In the rows, 128 means zero.
The same turns and mirrors carry the whole set onto itself and the rows of a family onto each other. Which other rows belong to the same family as each row named below? List them in the order they appear above.
These 15 rows form 5 families of 3 rows each.
P: [126 172 138 125 130 122 127 130 145 163 151 132 132 144 151 155 145 144
 106]
T: [158 116 137 120 110 153 144 138 103 151  99 113 169  99 145 173 132  95
  95]
X: [121 140 125 164 118 134 102 141 105 113 125 149 152 114 133 152 115 170
  77]
K: [136 164 150 126 150 114 121 130 133 160 149 140 142 144 134 148 149 129
 128]
D: [126 137 127 156 113 122 110 129  96 105 110 120 162 103 111 159 128 174
  87]
Q: [141 167 127 121 156 146 122 129 144 152 148 140 147 154 123 143 136 130
 124]
Y: [120 162 139 129 128 130 116 117 135 179 151 116 145 135 141 153 153 140
 127]
F: [171 100 132 132 129 159 142 137 106 137 110 120 169 109 130 170 139 101
 116]
W: [122 157 107 145 113 134 109 149 105 105 118 124 159 109 108 144 121 170
  79]
C: [147 124 124 103 110 144 138 138 103 142  96 113 162 119 124 170 139  80
 107]
J: [142 168 144 117 138 138 129 148 132 168 135 126 135 159 139 132 151 126
 110]
H: [128 114 118 133 104 146 130 143 109 144 104 115 157 110 139 178 136  77
 104]
U: [151 111 134 111 101 154 129 132  91 136 105 118 171  95 122 154 130 103
 125]
B: [125 150 119 169 113 123 102 135 104 121  96 110 153 121 104 143 132 162
  82]
A: [145 141 113 158 112 148 115 144 132 108 121 125 159 107 117 145 110 174
  78]

Same family as Q: F, A
Same family as K: T, W
Same family as Y: H, B
Same family as C: P, D

The same turns and mirrors carry the whole set onto itself and the rows of a family onto each other. Which other rows belong to the same family as each row named below? List them in the order they appear above.
These 40 rows form 5 families of 8 rows each.
beb: [128 134 109 112 106 169 110 136 111 118 122 143 108 145 141 115]
sot: [124 107 161 118 115 151 142 120 156 137 150 136 118 151 100 115]
vek: [124 105 112 129 136 128 149 118 132 139 108 144 113  82 131 106]
Savu: [117 107 158 124 119  91 143 129 161 154 146 129 134 108 123 114]
zapod: [110 129 133 123 136 122 138 111 155 135 145 136 123 157 164  82]
sube: [122 138 123 124  86 114 105 120 140 133 162 146 144 155 108 132]
Parad: [114 124 132 119 151 123 127 113 152 133 144 145 113 137 174 101]
zazek: [122 124 123 122  69 136 134 133 113 130 125 118 150 114  92 125]
zam: [123 127 112 126 127 171 109 117 111 108 125 146 117 145 140 123]
liri: [135 131 156  94 127 150 119 129 142 160 138 142 116 130 108 102]
mame: [108 143 113 119 104  88 119 110 118 107 113 119 138 113 154 106]
Seme: [129 109 123 118  72 137 145 121 127 127 114 124 149  97 104 132]
bil: [127 109 146 121 119 167 137 120 140 154 133 134 104 147 106 120]
Kos: [105 130 105 119  99 110 109 130 145 129 172 146 141 155 133 132]
Gete: [102 117 100 148  93 108 143 117 124 102 132 120 146 121 158 125]
Boku: [128 104 143 123 116 169 143 136 147 155 156 144 125 138 112 121]
zovov: [108 114 147 129 114  90 151 111 155 144 148 119 156 105 125 112]
ratub: [ 93 139 102 112  97 104 128 124 118 113 119 125 148 116 167 115]
Dif: [112 142 143 113  84 130 113 129 133 124 161 119 149 168 136 120]
Luz: [119 108 130 132 118 146 144 119 134 134  96 108 113  90 141 100]
gizef: [135 101 146 133 116  85 122 112 132 148 144 119 155 121 122 101]
gureg: [113 131 158 130 122  97 149 134 152 153 133 121 156 108 116 112]
kere: [126 119 122 118  84 136 123 135 110 127 123 127 139  93 102 145]
meko: [111 119 137 124 148 112 127 107 139 135 151 118 109 139 168  97]
sesir: [109 139 110 121 101  90 125 127 126 108 136 129 159 104 161 107]
zezel: [140 124 104 118  79 131 136 135 139 145 118 102 130 122 102 131]
Sog: [118 102 138 124 133 154 137 124 138 112 106 115 127  94 138  90]
kemo: [112 141  95 124 105 107 120 127 109 125 119 126 145  99 167 111]
zefiz: [125 129 118 118  72 145 135 139 126 127 119 144 154 112  98 130]
masig: [113 120 143 115  94  87 152 129 154 154 144 116 146 106 126 104]
Sotor: [102 147 109 109 104 173 139 134 133 114 125 143 107 129 145 126]
zel: [ 96 124 152 124 141 127 126 112 126 117 151 159 133 129 164  96]
zasom: [131 117 150 122 122 148 152 116 120 133  98 116 122  95 133  94]
vutas: [123 116  98 112  98 161 113 113 114 109 136 141 107 142 151 114]
gopim: [118 140 126 109 102 111 118 128 132 128 173 154 150 160 125 127]
pibe: [114 110 133 118 134 144 156 126 125 129 107 116 119  96 159  95]
Vavid: [107 138 132 124 148 121 116 125 139 135 156 138 114 153 161  95]
Fafef: [144 109 154 130 123 154 133 122 148 149 151 138 114 135  99 111]
deve: [118 146 118 117  86 104 124 123 128 150 163 148 137 156 129 137]
lofa: [119 141  97 118 101 168 119 118 105 108 123 134 129 143 143 112]

Same family as liri: vek, Gete, Dif, gizef, zezel, Sotor, zel
Same family as masig: sot, zam, Kos, meko, kemo, zefiz, zasom
Same family as Seme: Savu, sube, bil, sesir, pibe, Vavid, lofa
Same family as zazek: beb, Parad, zovov, ratub, Luz, gopim, Fafef

The same turns and mirrors carry the whole set onto itself and the rows of a family onto each other. Which other rows belong to the same family as each row named below? List them in the order they appear above.
These 20 rows form 5 families of 4 rows each.
kudom: [123 183 157 153 141 133 106 111 108]
Buf: [107 159 129 122 142 141 175 156 141]
vefu: [ 84 179 149 131 142 130 126 114  93]
vep: [110 183 158 151 128 134 109 105 109]
nim: [123 177 152 155 133 130 107 104 110]
zusi: [143 165 145 136 140 134 159 144 163]
kizur: [105 162 124 126 144 133 173 161 135]
Pav: [ 91 178 145 121 140 122 132 115  88]
bov: [104 164 122 132 140 137 176 153 144]
Paz: [117 165 126 130 137 127 181 152 144]
Vaset: [ 84 183 143 134 131 130 127 111  93]
vesor: [138 155 152 141 127 135 157 137 165]
fita: [117 167 129 120 145 132 177 152 147]
Zose: [145 155 157 140 132 132 148 143 159]
zok: [109 180 163 149 139 135 107 108 110]
donap: [ 84 171 140 128 138 125 141 111  90]
Ridol: [ 89 176 135 128 135 124 133 112  88]
zep: [122 175 156 163 138 135 110 105 114]
fise: [143 163 142 143 131 129 163 143 161]
dage: [142 156 153 140 134 142 152 144 162]

Same family as Zose: kizur, donap, zep
Same family as zusi: vep, Vaset, fita
Same family as dage: Buf, nim, Ridol
Same family as kudom: Pav, bov, vesor

The same turns and mirrors carry the whole set onto itself and the rows of a family onto each other. Which other rows belong to the same family as each row named below? List them in the order they appear above.
These 15 rows form 5 families of 3 rows each.
Talur: [132 121 135 124  88 139 132 122 109 168]
Tipe: [108 122 113 176 117 175 146 117 139 148]
rab: [125 134 115 137 100 130 105 123 126 130]
nepat: [106 157  97 133  95 159 165  75 101 149]
moz: [110 160 108 146  85 161 163  83  89 122]
Loma: [103 107 131 144 113 158 132 141  86 135]
mafu: [122 134 139 115  90 123 146 131 125 154]
Nuto: [ 75 134 113 162 115 151 173 119 102 128]
Penu: [111 146 111 126  97 126 137  74 115 118]
vezer: [ 92 149 118 163 109 156 122  97 137 119]
Komiz: [136 141 126 117  99 142 166 141 124 154]
Zigu: [110 122 110 150 133 184 137 122 136 130]
kemen: [124 150 128 143  89 169 185  91  98 127]
vagam: [ 91 134 111 102 117 140 158 114  86 145]
les: [119 141 123 143 122 200 149 128 125 138]

Same family as rab: Penu, vezer
Same family as nepat: Talur, Tipe
Same family as Zigu: moz, mafu
Same family as Komiz: kemen, les

The same turns and mirrors carry the whole set onto itself and the rows of a family onto each other. Which other rows belong to the same family as each row named below? List them in the order they appear above.
These 32 rows form 4 families of 8 rows each.
Mibob: [135  99 130 116 110 148 104  98 123 165 127 131 127 103 127 110 165 129
 149  98 132]
sebo: [128 120 141 131 119 138 122  81 125 151 147 116 114 109 103 108 161  97
 136 133 150]
vuge: [128 100 159 128 118 156 118  97 111 165 131 126 142 117 106  96 150 106
 144 123 136]
sal: [104 129 139 108 117 150 120 160 107 130 124 133 130 121 142 142 125 176
 111 154 128]
lelol: [129 128 116  95 133 138 124 138 119 119 132 127 126 145 115 162 151  99
 111 122 169]
kada: [111 122 147 126 104 158 146 132 104 148 113 118 116  83 135 120 139 171
 146 137 118]
kirop: [110 107 119 145 123 122 149 156 135 125 138 128 114 140 127 161 103 130
 126 161 116]
bup: [155 108 139 146 122 147 128  92 128 137 131 127 131 123  94 131 166  93
 128 124 131]
rofa: [133 130 135 111 107 162 124 124 103 169 117 134 132  96 104 117 168 137
 150 107 141]
fod: [144 113 108  90 127 141  82 137 111 150 137 157 128 133 125 134 129 129
 117 112 134]
Lozur: [119 142 122 131 109 118 139 161 128 114 157 131 102 136 138 135 103 128
 110 154 133]
bis: [112 112 137 132 115 139 175 114 116 117 115  97  96  93 139 146 140 123
 141 136 138]
vidas: [124 108 112 106 120 116 136 154 122  99 125 123  91 141 143 138 111 140
 103 143 126]
Nera: [120  99 147 154 107 140 145 119 119 146 117 119 102 106  95 102 130 160
 149 154 128]
nug: [150 143 123 118 127 136  98 121 116 126 166 144 126 134 119 137 128  94
 109 134 155]
feni: [150 131 126 139 116 143  91 148 123 130 150 158 145 146 115 139 125 139
 128 126 157]
neso: [105 119 128 113 130 132 147 143 119 100 126 111 112 130 144 166 122 131
 106 152 147]
zinov: [135 118 125 116 119 144 151 106 114 138 122 112 111 107 109 141 165  92
 145 107 160]
davam: [135  95 120 118 115 133 118  87 129 142 130 115 113 109 128 122 166 103
 150 100 148]
Guge: [119 122 141 128 110 136 138 177 113 127 140 140 130 143 144 123  94 138
 118 144 117]
pazi: [157 115 147 147 111 154 107 101 118 144 130 138 133 117  87 104 160 131
 139 121 150]
vizig: [118  92 141 152 118 132 166 110 130 140 118 109 100 111  99 127 136 122
 138 157 109]
mozu: [115  93 134 132 102 123 157 114 134 115 115  97  90 108 145 113 147 139
 132 130 120]
zegod: [122 110 121 104 113 130 120 163 117 122 123 140 104 135 143 126 111 165
 101 143 109]
zuf: [ 97 118 140 145 101 120 162 121 140 138 140 102  91 110 122 106 136 130
 137 155 129]
Mazen: [ 97  98 158 141 103 138 160 136 125 152 123 111 119 119 126  93 125 140
 145 144 113]
Tono: [114  97 142 129  96 137 142 124 131 138 112 113 104 103 143 101 148 165
 131 127 103]
Sile: [127 136 127  92 123 156  97 153 107 150 129 147 146 135 111 137 152 144
 116 121 150]
kaz: [149 122 120 138 127 137 110 139 134 123 153 147 144 151 120 165 132  99
 118 128 138]
Kiza: [146 109 100  92 134 127  96 127 115 128 141 141 115 141 125 147 130 102
 120 115 153]
taz: [112 115 127 147 112 129 127 165 124 132 137 139 116 134 123 134  96 168
 137 159 135]
tefa: [151 124 141 114 127 154  96 138 101 139 147 154 151 142 124 125 118 103
 118 123 139]

Same family as mozu: Mibob, fod, vidas, davam, zegod, Tono, Kiza
Same family as kada: sal, lelol, rofa, bis, neso, zinov, Sile
Same family as pazi: kirop, bup, Nera, feni, vizig, kaz, taz

The same turns and mirrors carry the whole set onto itself and the rows of a family onto each other. Which other rows belong to the same family as each row named below? List them in the order they appear above.
These 36 rows form 6 families of 6 rows each.
boru: [145 137 131  73  90 106 133 157 121 139 151 165 122  93 169 135 144]
Nit: [147  95 184 107 122  94 127 116 171 127 174 158 111  81 178 117 133]
lamu: [139 120 193 110 110  86 150 122 179 132 186 169 124  76 154 117 140]
parid: [130 102 155 111 138  94  98 158 191 112 178 185 117 108 154 101 157]
tazed: [137 127 143  97 121  55 135 126 166 132 195 176 135 110 154 157 151]
rap: [102 140 157 127 108 115 120 164 130 117 153 205 161  92 163 109 156]
Sizal: [140 133 157 115  64 121 114 128 141 122 163 168 158 118 184  99 129]
giton: [143 136 178 100  80 123  97 148 153 118 160 140 160  88 158 127 150]
lon: [138 137 155 109  68 118 102 144 155 117 165 137 166  98 181 115 160]
foliz: [121 102 146 108 143  91 121 162 183 121 169 163 105  98 148 100 165]
miku: [130 132 142  85 110 105 103 157 111 130 152 168 135  94 172 157 150]
Guto: [142 110 152 106 127 105 131 158 187 120 165 178 117 102 138  83 170]
zozo: [ 98 131 150 132  97 119 104 150 129 130 156 180 145  96 197 107 160]
sidiv: [137 131 126  83  97 112 110 170 122 123 153 160 133  94 186 135 161]
fes: [113 102 157 111 128  80 130 157 186 111 169 203 117 105 152  93 145]
dop: [126 110 129 111 127  63 117 124 179 125 183 142 135 121 159 138 162]
dutul: [ 92 143 138 132  95 103 114 139 130 144 159 197 143 113 178 110 152]
rovan: [140 142 177 112  75 114 130 137 146 112 160 158 179  83 161 120 146]
vosa: [136 105 137 108 130  63 105 116 168 124 187 168 132 122 175 148 148]
votu: [135 107 129  89 117  50 131 133 173 114 178 179 133 124 159 142 141]
par: [116 125 158 113 134  82 125 162 184 124 187 204 122 102 138 109 162]
rigi: [130 118 120 119 121  66 124 116 170 130 181 174 146 137 156 130 170]
fugaz: [101 134 169 111  91 107 105 148 140 121 163 212 157  98 171  95 168]
Ruzig: [138 146 159 108  62 118 112 146 171 125 165 150 160 104 152  97 153]
fidog: [147 135 180  81  64 105 118 130 149 117 166 165 165  85 168 116 156]
bukez: [142 115 133 107 138  81 137 135 164 125 171 157 131 133 124 133 153]
Kol: [153 133 124  83  78 112 111 155 130 118 160 172 145 127 175 121 136]
gof: [138 101 181 107 100  75 149 112 181 119 172 165 129  91 167 112 125]
dipad: [139 141 130  85 100  95 127 161 118 114 156 177 161  98 162 153 153]
zozaf: [122 129 141 110  91 125 113 157 123 125 153 200 133 117 184  95 135]
ran: [ 94 136 164 134 106 116  86 150 136 128 158 186 155 103 170 118 157]
dobav: [130 133 136  69  95  86 114 150 117 123 161 197 147 101 174 142 164]
Per: [145 104 165 110 116  89 159 101 151 142 165 161 116  87 174 118 145]
kifem: [137 111 168 129 125  90 150 103 164 133 170 147 135 115 138 120 139]
kagon: [123  99 171 122 126  85 141 111 168 135 171 143 113  84 174 114 144]
Bovi: [123 107 160 124 148 101 145 141 160 130 160 175 113 111 130 102 148]

Same family as fes: rap, rovan, votu, gof, dipad
Same family as par: lamu, tazed, fugaz, fidog, dobav
Same family as bukez: Sizal, Kol, zozaf, kifem, Bovi
Same family as dop: lon, foliz, zozo, sidiv, kagon
Same family as Ruzig: boru, Guto, dutul, rigi, Per

